(in the rows, 128 means zero)
Named turns come first, each shown by rows before and after it. Which turns, in which order, take the first row of each pair that follows to the second? Write the first one first, as in the answered first pair.
turn T:
[ 73 153 110 115 121 140  88 130 138 101 121  85 107 132 130 157 121 140
  80 143  80 150 158]  ->  [125 106 146 167 131 117 119 127 155  74 151 151 166 127 176  96 143 131
  65 115 141 162 127]
[108 153 129 112 120 120 143 136 167 106 135 137 124 117 100 127 136 153
  91 126  86 153 155]  ->  [136 129 142 132 119  99 162 133 163  96 151 155 150 116 120 102 130 151
 108 110 118 142 125]
[121 136 111 133 129 115 140 119 152 145  86 124 134 140 134 122 146 116
 127  89 132 164 113]  ->  [121 132 111 130 127 111 147 111 144 144  89 121 138 141 126 122 132 123
 145  88 142 148  97]
[131  99 158 156 148 160 120 128 128 126 153 161 109 141 130 147 148  99
 107  95 155 141 151]  ->  [148  96 166 138 135 136 128 126 105 135 159 140 107 136 119 140 103 107
 161  88 176  94 118]
turn A:
[120 122 169  92 105  70  95 135 151 117 129 103 117 146 118 168 115 138
 119 129 116 105 132]  ->  [124 127 150 130 129  90 118 135  94 161 106 134  92 166 124 126 112 115
 148 114 194 126 132]
[113 140 116 107 128 128 127 139 111 131 122 100 100 124 102 153 103 139
 177 139 108  98 115]  ->  [100 150 103 132 143 155 120 147  96 150 108 126  72 137 105 139 131 123
 151 134 132 135 137]
[164 119 172 168 119 117 135 113 173  79 175 183 159 122 160  91 145 134
 109 110 160 135 133]  ->  [165 119 174 167 118 117 133 118 176  81 173 189 160 118 160  91 145 135
 116 114 162 126 129]
turn D:
[132 116 147 116 121 108 105 117 163 104 129  94 140  96 145 144 133 148
 125 137 110 119 132]  ->  [111 141 127 108 119 114 103 121 130 132 109  74 108 107 127 147 116 143
 151 146 117 108 141]
[157 107 120 119 128 167 124 135 135 129 155 123  91 125 129 138 170 138
 130 145  94 159  97]  ->  [150 117 112 118 135 171 122 139 118 141 150 118  80 131 122 136 164 137
 142 144 110 155  97]
[116 130 115 114 128 139 134 128 121 125 110 126 107 141 116 134 112 134
 157 125 122 128 130]  ->  [135 112 130 127 129 124 145 122 127 121 116 140 129 140 126 119 121 133
 154 109 146 128 118]
[174 150 130 130 137 127 127 130 125 134 138 144 142 136 120  88 178 129
 113 128 140 104 112]  ->  [164 154 132 125 133 127 118 131 150 125 140 135 139 133 119 105 189 134
  93 134 113 108 124]

Between the rows of a pair lie 2 to 3 turns.
[141 102 127 150 143 128 151 120 100 143 159 149 149 137 153 108 127  77
 152 130 171 136  96]  ->  [ 84 144 105 109 138 165 111 130 113 149 134 108  97 139 119 162 140  80
 133 164 101 147 141] => T, A
[ 79 161 134 106 108 141  89 136 143 119 111  98 118 123 128 159 137 123
  94 125  84 108 151]  ->  [128 132 154 128 102  92 127 128 129 111 137 117 166 116 149 114 102 126
 152  98 142  67  84] => T, T
[131 148  73 120 140  92 130 149 104 170 148 143  54 123  97 132  96 112
 175 137 137 120  74]  ->  [131 142  91  89 122  72 110 146 160 130 168 121  82 103 103 167 105 131
 144 152  74 106  80] => T, A
[145 119 157 144 119 112 154 129 163 117 159 138 163 116 130 126 101 117
 121 114 140 120 104]  ->  [133 124 154 126 112 110 140 128 171 111 155 112 156 111 117 150 102 119
 120 123 111 113 113] => D, T, T
[148  83 132  78 137 116 118 135 178  74 150 170 120 143 124 133 156 117
  87 146 106 157 101]  ->  [152 101 105 108 156 137 143 141 115 118 124 196  94 166 120  93 151 102
 120 131 172 170  99] => T, A
[115 161 115 107 136 156 124 153  69 114 100 119 124 103  83 142  89 137
 148 152 129  91 132]  ->  [115 155 105 132 149 172 125 147  61 128  88 148 114 116  93 122 112 123
 129 150 156 118 144] => A, D, T
[ 86 144 129 114 129 158 103 131 139 127 118 119 104 123 114 157 148 112
  79 143 102 158 165]  ->  [126 135 128 148 132 138 149 137  78 154 120 143 118 130 124 102 113 108
 152 112 189 126 115] => D, T, T
[129 127 127 132 130 121 153 131  94 165 137 123 123 138 113 106 110 130
 184 118 179 107  99]  ->  [116 127 123 158 152 157 139 124 126 152 135 160 124 142 135 111 174 114
 103 120 165 180 154] => T, T
[119 155 121  97 125 122 113 132 121 136 118 108 101 124 125 148 115 141
 129 142  96 113 124]  ->  [156 128 141 116 120  98 129 126 134 121 136 127 143 120 146 126 107 144
 139 124 120 100  90] => T, A
[108 143 116 106 120 133 106 130 145 116 123 100 106 117 114 161 129 135
 116 135  86 128 143]  ->  [151 106 142 154 134 119 133 124 144 108 137 157 149 119 149 108 146 124
 105 111 142 146 124] => T, D, T
[123 128 149 129 134 132 119 129 166 111 139 145 151 115 126 128 144 106
  98 120 121 153 136]  ->  [101 149 130  98 125 138 107 131 145 125 129 112 119 119 100 154 125 116
 121 132  99 135 143] => D, D, A
[159 105 137 182 151 138 152 123 136 126 124 188 154 141 167  82 166 112
 104 113 184 168 124]  ->  [178  96 148 170 136  97 164 124 128 120 136 168 173 127 162  85 132 122
 153 108 183 125  80] => A, A
[120 164  92 134 145 139 129 133  97 152 111 127 118 137 106 149 141 109
 110 122 116 113 165]  ->  [129 158  94 150 151 144 142 134  90 162 116 141 117 140 114 131 144 111
 113 115 141 116 159] => D, T, T
[136 113 165 124 132 154  99 108 183  98 139 112 115 136 116 164 158 140
  38 151  35 157 165]  ->  [193  75 179 188 154 127 160 101 126 115 151 179 162 156 148  70 135 118
  91 109 167 145 102] => T, A
[165  88 152 112 108 106 133 131 139 101 145 120 162 112 126 134 102 142
 167 121 124  80  83]  ->  [127 130 124  88 106 122 118 135 117 113 127  83 119 116  96 164  97 144
 172 140  96  76 106] => D, D
[102 115 129 152 126 159 125 113 132 148 132 173 117 103 157  86 149 126
 104 107 145 173 141]  ->  [ 76 150 111 111 109 153 117 120 104 172 115 120  84 103 118 119 103 140
 156 122 114 120 138] => T, T
